The rows of Z fall into several groups, and each row is roughly a mix of its group's hidden directions; some rows fit no group.
Z (112 x 10):
[[-23.7 -27.2  31.0   5.8  15.9 -14.8 -57.7   1.9   1.9   5.5]
 [-37.1  17.0  24.2  -7.8  -7.6  24.7  24.6 -43.7  23.2 -10.5]
 [ 60.9  11.2 -20.4  -7.6 -23.6  14.5 -16.1  25.3  -3.3  12.4]
 [ 18.4  28.3  -8.3 -11.8  58.1   4.7  -8.8  -7.3  -2.2  35.6]
 [-46.3  10.4  -7.7 -10.6  -8.3   8.2  20.9  50.7  22.2   9.1]
 [ -2.6  34.8   5.7  -4.5  -7.6  45.8 -48.7  14.8  10.2   3.6]
 [-42.1  17.4 -20.3  -1.5  11.6  -8.9  37.4  39.3 -12.0 -18.6]
 [  3.6   6.4  -2.4  31.5 -26.7  12.4 -52.7 -15.2   4.0 -34.5]
 [ -8.1 -41.3 -17.7 -21.9 -52.3 -18.5   4.3  -8.5  -6.7  19.2]
 [ 13.9 -43.0  -6.3  -7.1  17.5  35.6 -47.6  10.0  -7.4   3.2]
 [ 58.3 -31.1 -15.4   6.8  -8.4  -2.5 -31.7 -18.8   7.3  -1.0]
 [-60.3 -11.8  -4.1 -19.7  29.9  11.2  -7.1   3.0   5.8  29.0]
 [-15.6 -10.1  15.9 -19.3  22.8  33.7   8.7 -33.4   8.9  47.3]
 [-24.9  20.9   5.2  28.4   7.8   2.1  45.2  33.5   3.1 -31.8]
 [ 22.5  29.2  45.5 -28.0 -22.2 -19.7  13.4  25.3  14.7   2.9]
 [ 32.8 -16.0  20.3  32.5  -5.5 -35.1  -5.0 -43.2   4.0 -13.0]
 [ 11.6   6.3 -35.5  -0.3   2.7  -7.9  39.1  26.4 -30.3 -38.6]
 [ 38.9 -19.8   9.8  26.3 -35.3   4.1  -0.3  36.7   1.1 -29.0]
 [  9.7  13.0  11.8  42.4  49.4  19.3 -31.1  -6.8  -6.6  -8.6]
 [-22.9  25.3 -26.7 -21.8 -14.8   7.8 -28.4  49.4  13.2   9.6]
 [ 26.0  31.7  37.4 -29.3 -13.7 -18.1  17.6 -15.0  19.4  27.7]
 [-28.6 -50.4   1.1 -14.8  21.1  -8.6  14.5 -26.4   8.5  32.6]
 [ -2.0   7.8  -9.5  -3.0   1.5  24.8   3.7  67.2  27.7   7.9]
 [ 10.1   9.4  36.1  46.6  21.7 -36.5  15.4 -19.2  -1.5  -8.3]
 [ 13.4  13.7 -38.3  -2.9 -39.9  -7.5   1.6  32.7   5.0 -39.4]
 [ -8.3  -3.4  15.4  -5.2  19.7  37.2  -8.1 -52.4  12.7  32.4]
 [-22.8   3.8 -23.5   7.0  32.3 -19.1  -4.5  24.8 -17.3 -51.6]
 [-24.1  20.3   6.1  18.8  -1.7  16.1  27.3 -22.6 -17.7 -54.1]
 [ 55.7 -23.9 -12.0   5.9 -16.8  -0.8  -2.5 -37.2  16.0 -18.9]
 [ -8.5 -30.4 -16.1  25.0  41.5  23.5  -2.5  30.2  -9.0 -31.5]
 [ 27.4  15.0  -7.3 -32.1  49.5 -11.0 -34.4   7.0  -7.5  15.2]
 [-14.9  -3.9  16.7  10.7 -33.3 -31.6  -8.0  16.9  51.6  19.9]
 [-22.1  18.9 -27.1 -33.7  22.7  25.4  -8.5  24.7  -6.3  39.2]
 [-12.3 -14.2 -40.1 -22.1 -25.6  37.1   8.0  30.0  12.5 -23.2]
 [ 30.8 -28.2  -1.7  24.1 -40.7  -2.8   1.5  35.5  -3.3 -29.5]
 [-39.1 -18.4   2.1  -1.5  34.2  12.2 -28.1  43.8  13.1   8.2]
 [  4.4 -13.7  24.2 -31.3  -0.5   4.5 -20.9 -21.8   5.5  58.4]
 [-42.1 -17.8 -34.8  12.0 -17.7  -7.6  -9.5 -44.9  -5.8 -13.4]
 [  8.5  31.5   0.9  22.8  -9.1  39.7  32.7  14.5 -29.6 -27.2]
 [ 33.1   2.5  24.0  -6.3 -30.1 -14.9 -48.8 -23.6  -5.6  18.0]
 [-13.3 -30.8 -12.7 -14.5  35.9  29.0 -27.5 -40.3  10.8  -3.6]
 [ 32.0  13.3 -15.5   5.3  -9.4  24.0  26.7 -47.1 -26.2 -19.9]
 [-41.4  40.7 -31.0  28.9  -9.1  -0.4  -0.8  14.0  -9.4  24.7]
 [-13.0 -28.5  -2.5  -8.4   0.7 -43.9   9.6  14.0  52.9   8.1]
 [ -0.4   1.4  -0.4  -5.6  15.8   4.8 -52.9  28.9 -40.0  24.3]
 [  6.8  16.1   2.5 -36.5 -27.5 -18.8  -8.0 -39.8  18.2  37.6]
 [-26.8   9.5  -8.2  21.3 -39.7  -0.4  39.9 -21.6   5.7  33.9]
 [ -0.1 -18.6  18.7  16.2   9.2  64.9  14.6   0.5  24.0  -9.4]
 [ -3.4  -9.9  -9.2  48.2 -28.4 -22.6  18.6 -26.1  31.4 -16.9]
 [-56.2  -5.9 -32.0   6.8  26.1   3.8  28.6   3.0 -15.4  10.5]
 [-42.9  30.3  28.0 -23.6 -10.1   9.3  26.8  20.1   2.9  26.7]
 [-46.6 -26.2 -14.3   8.2  47.7   0.2  18.7   7.6   2.0 -17.9]
 [ 26.1 -14.8 -10.0   4.2 -12.3  40.1 -49.3   3.8  30.3   1.4]
 [ 42.2 -18.8 -18.7   2.9  30.1 -16.9  -0.6  37.6 -15.3 -28.3]
 [-49.2   4.8  10.8  22.5 -34.7  10.0  39.7 -10.4   7.5  -5.2]
 [-20.3 -14.9 -26.2 -54.4   3.6  -0.2 -12.3  40.9   0.0  -5.1]
 [-33.9  -0.7  12.4  -1.8  47.8  39.7 -10.2   6.8  -0.5  28.7]
 [  1.6  18.0  45.2  11.2 -19.6  -3.8  44.9   5.5  17.8 -29.7]
 [-21.5 -18.6  40.1  30.7   9.0  16.9 -19.8 -22.1  -0.1 -39.2]
 [ 33.2 -12.4   7.0 -28.2  49.5 -14.4 -14.6 -14.2  -2.2 -31.0]
 [ 21.1 -33.6   6.1  24.8 -24.0  14.2 -22.1  15.2  -0.2 -49.1]
 [ 36.0 -14.4  36.7 -11.8   3.9   2.7  -3.1 -15.7   4.0  53.4]
 [ 53.2 -16.6  25.9   7.3 -19.8   5.4  10.2 -41.9  -4.0  -4.2]
 [-22.6  38.1  24.8 -24.2   9.5 -33.8  30.9  13.6   5.2 -24.0]
 [-11.3   2.0   9.6  -9.9   3.6 -14.9 -13.6 -66.5 -30.5   6.8]
 [ 18.7   3.9  19.4  21.4  -8.2 -66.8  -5.0 -11.2   6.4  14.7]
 [  4.2  20.3  -2.8  33.2 -44.1 -26.8  14.0  14.5   2.0 -39.1]
 [ -9.6  -5.4 -11.3  12.6  13.0 -33.1   7.6  64.4 -15.5   5.2]
 [-15.2  13.8  -2.5 -36.5  26.6   3.6 -33.1  -4.1 -25.0  43.8]
 [-13.6  49.9 -13.5  36.6   7.2  17.8 -35.1  16.7  -2.1   7.8]
 [  6.2 -35.8 -11.6  17.0   4.6   4.8  37.7 -32.0 -10.6 -42.3]
 [ 54.3 -10.1   0.7  21.7  13.2 -16.9 -14.6 -35.5 -22.5 -13.7]
 [-38.3  16.9  15.7  12.0  20.0  -2.3 -14.6  27.9 -50.7   6.2]
 [-25.3 -19.6  30.6  21.0  21.6   3.7 -36.9 -27.1 -27.3 -20.3]
 [-47.0  20.9 -28.3 -34.0  -3.2 -11.8   1.5  35.3  -7.6   9.2]
 [-18.2 -21.7 -19.4   1.8  11.4   1.6  59.4  -0.5  -9.2  34.8]
 [ 21.5 -12.0 -18.3 -32.9  40.7   2.1 -34.7  -3.9 -10.7  33.4]
 [-22.9   4.2 -20.7  -9.3  37.3  25.0  10.5  52.5  -7.2  12.3]
 [-45.9  16.0 -15.4 -12.3 -28.9 -39.6  17.4  18.9  -7.9 -16.0]
 [ -9.6 -50.0  -8.5 -24.8  25.4   9.3   3.8 -45.8  -2.1   4.2]
 [  6.0   0.0   7.8 -24.0 -20.7 -50.9 -17.7 -30.7   4.9  34.2]
 [-19.5  31.9 -24.2 -45.9 -27.8   5.1 -16.0  -8.0 -29.2  -8.8]
 [-22.9  38.2  -4.7  -4.6   5.6  25.9  26.9 -20.6 -47.5  -0.7]
 [ 50.9   8.7  46.2  -4.0   6.8   9.4  -7.4  19.7  14.8 -23.0]
 [-11.9  25.9  36.6 -17.6  46.4  28.9   5.2  11.8   8.9  21.1]
 [  5.2  13.1   2.2  35.3   8.3  53.3  20.3 -16.3  14.4 -30.0]
 [  4.7  45.7  23.9 -12.6 -44.8 -17.7  22.9  -6.6 -16.6 -11.6]
 [ 37.1  13.5 -29.4   6.3 -33.3   5.9 -33.4  12.1   5.3 -35.2]
 [ 46.1   8.6  38.6  10.0   2.7  17.2 -21.1  26.0  12.0 -28.0]
 [ -4.1  32.0  30.9   2.4 -35.7  -6.0  24.6 -45.9  -9.1  -6.0]
 [  4.4  -9.8  24.5  -2.0  31.0   6.2 -25.2  10.3  16.6  58.4]
 [  8.8 -47.1  -7.1  12.6  19.6  14.7  -8.3   3.2  45.9 -29.2]
 [-22.0  15.4  23.2  18.4  33.8 -29.7  30.5  32.3  -0.1  23.2]
 [-16.9  13.1 -37.3 -24.5 -32.8  29.2   4.2  11.6  -8.1 -39.2]
 [  4.3  -4.1 -23.2  15.0  32.1  49.2   2.5  12.8 -34.0 -23.9]
 [ -4.1 -29.8  19.9  21.5  15.9  14.9 -44.2  39.5  13.5 -14.4]
 [-15.3  -2.6   1.2  30.0   2.9 -14.9  42.8  46.4   6.1 -27.4]
 [-17.1  -8.3 -40.2  -9.5  26.0   8.8 -25.6 -28.0 -11.9  41.7]
 [  3.7 -40.1 -38.5  -9.4  12.1   0.4  42.5  29.9  -5.1  -8.7]
 [-47.4  11.2 -35.5 -22.5   3.7  -8.5  -8.0  42.3   1.8   7.5]
 [ 13.3  19.2 -18.5 -33.9  -4.4  35.7 -23.8  22.7  14.9  38.7]
 [ -4.5   4.7   9.5 -19.7  47.2   3.9 -39.4   7.2  -4.5 -41.8]
 [-19.1  -6.3  16.1  48.5   4.6 -14.5  17.3  26.8  41.1 -13.7]
 [  3.8 -20.2  24.7  14.6 -55.1   3.3  -1.7 -21.0  14.1 -34.7]
 [ 39.8  13.2  20.7  -6.5  16.6  -4.6 -43.7   4.2   5.8 -40.6]
 [ 59.9  -5.8 -38.8 -15.1 -13.9  -8.0   5.7 -20.6  -1.1   8.4]
 [-23.7 -44.4  11.6  22.1  30.7 -24.2 -26.9  19.3   7.4 -17.3]
 [-43.7 -43.4 -20.2 -11.1  22.5  16.5  14.1 -25.7 -10.4   7.8]
 [ 43.7  23.4 -12.2  -8.5 -41.8 -11.5  34.7 -17.3   8.2   3.7]
 [-41.8  17.5  29.1  -3.7  43.7  29.5   5.0 -10.1   7.3 -16.4]
 [ 17.7  -1.2  -2.9  -4.7   0.9  68.6 -12.3  -8.7  25.5 -14.3]
 [-30.6  14.5  21.8 -26.0 -44.7 -31.7  21.3  15.8   4.8 -10.9]]
Here is one row of each group, with its name. Which group are the others in?
[-19.8 -12.4   1.8   5.9  27.0 -25.8 -38.5  29.1 -40.1  14.9]
Y
[ 35.1  -9.6  18.8 -49.2 -18.3 -21.3 -26.6  22.4   1.6   6.3]
V
[-32.0   6.8 -35.9 -14.5 -13.2 -14.0  22.5  50.1   6.1 -12.0]
P

[ -8.0   4.8  19.0 -12.2  40.0 -10.8  54.3  21.7  -1.0 -20.2]
V
[ -1.2   0.3 -20.5 -35.1   9.8  -4.8  43.6  -2.8 -49.4  -4.4]
P
[ -4.9  11.4 -21.0 -36.1  50.6 -12.6 -29.9  -5.6 -11.6  21.4]
V
[ 32.3 -19.3  -1.2 -13.9 -45.5   2.0  41.8 -18.8  -1.2 -18.8]
P
[-32.2  32.6 -26.9 -26.2  10.3  18.0 -41.0  11.9 -19.3  -2.6]
P
[-45.3  17.7  44.7   1.3   6.7  11.8  21.2   6.9  17.2  28.2]
P
[ 16.5  37.5  27.0  19.3 -37.7 -14.0   5.7  12.3 -39.4  -2.4]
Y
[-41.0 -14.8  13.3   2.5 -44.2   4.3  30.6  32.4   0.8  -9.9]
V
[-57.6  -7.5 -13.7 -13.4  26.3  41.1   0.4   1.3  -1.3  -3.3]
P
